x =
[[118, 58, 109, 79, 91, 118, 94, 143, 141, 75, 101, 131, 119, 109, 128, 97],
[144, 99, 107, 99, 97, 85, 133, 109, 106, 123, 55, 82, 69, 116, 97, 124],
[118, 87, 95, 105, 92, 100, 133, 111, 114, 100, 67, 85, 79, 115, 101, 137],
[122, 99, 119, 121, 112, 123, 105, 109, 97, 117, 79, 83, 65, 109, 72, 127],
[93, 79, 87, 66, 75, 77, 103, 74, 41, 119, 121, 109, 109, 125, 78, 108]]
Find the 2nd entry on the main diagonal.
99
Find the smallest entry in the last column.
97
Find the entry just right of 95.
105
Find the bottom-right entry.
108
Find the bottom entry of the column that holds the largest entry.
93
Find the entry directly above 92.
97
Find the 1st entry, reading row by row.
118
The 2nd largest entry is 143
Find the third-last entry, reading row by row.
125
Find the smallest entry in the first row.
58
Find the largest entry in the last column.
137
Find the entry directly above the smallest entry.
97
The smallest entry in the last row: 41
The maximum is 144
Find the second entry from the end, reading row by row.
78
The entry directly below 95 is 119
Find the third entry in reading order.
109
Find the entry just right of 122.
99
The entry directly below the largest entry: 118
The second entry on the diagonal from the top-right corner: 97
The entry just left of the smallest entry is 74
Find the entry directly below 67.
79
Find the fourth entry in reading order.
79

Read these off the matrix that follows.
1) What is the 1st entry on the diagonal from the top-right corner?
2) What is the 1st entry, reading row by row?
3) What is the 2nd entry from the end, reading row by row?
4) What is the entry just right of 90?
5) What is the second entry, reading row by row?
6) What is the second entry on the main diagonal?
7) What is the entry directly below the smallest entry?
8) What is the smallest entry in the last row?
[[111, 110, 82, 110, 121, 92],
[109, 105, 77, 114, 105, 86],
[112, 106, 72, 114, 104, 89],
[106, 94, 101, 107, 96, 102],
[102, 80, 94, 96, 110, 118],
[114, 107, 115, 103, 96, 104],
[113, 76, 132, 62, 116, 142],
[104, 114, 59, 96, 108, 91],
[123, 90, 56, 95, 97, 84],
[115, 85, 114, 97, 114, 111],
[108, 92, 107, 102, 96, 113],
[99, 93, 106, 94, 105, 106],
[118, 105, 81, 108, 108, 84],
[106, 92, 109, 109, 99, 98],
[107, 101, 92, 106, 97, 75]]
1) 92
2) 111
3) 97
4) 56
5) 110
6) 105
7) 114
8) 75

A =
[[114 126  59  61 114 122 146  60  87]
 [132  56 111  69  58 121  92 125 141]
 [ 60 143  97 126 137  58 110  68  60]
 [ 99  58 109  74  51  99 100 143 141]
 [ 59  51  83 108  67  63 136 117  92]
 [ 60 134  74 119 142  66 112  57  62]
 [135 132 145 101 120 143  58 115 107]
 [133  57 142  89  72 138  53 138 143]
 [ 79  59 135 139  84  74  49 144 106]
 [124 126  64  67 107 122 144  47  94]
 [ 88  62 149 139  89  83  54 151 109]
 [ 92  64 147 141  92  85  58 139 104]
 [ 59 109  79 146 147  64 110  68  62]
 [123 134  63  71 104 121 138  50  95]]
Rows and columns are numbered from 0.
The entry directly below the smallest entry: 151
The entry at row 0, column 2: 59
Give the entry in the bottom-right corner.
A: 95
The entry at row 0, column 1: 126
The entry in row 0 and column 0 -> 114
The entry at row 1, column 0 is 132
The entry at row 2, column 0: 60
Give the entry just left of 111.
A: 56
Give the entry directly below the largest entry.
A: 139
Give the top-right entry.
A: 87
Give the entry in the bottom-left corner.
A: 123
The entry directly above 54: 144
The entry just right of 136 is 117
The minimum: 47
Give the entry directly below 124.
A: 88
Give the entry just left of the largest entry.
A: 54
Give the top entry of the column that holds the largest entry.
A: 60
Give the bottom entry of the column that holds the largest entry.
A: 50
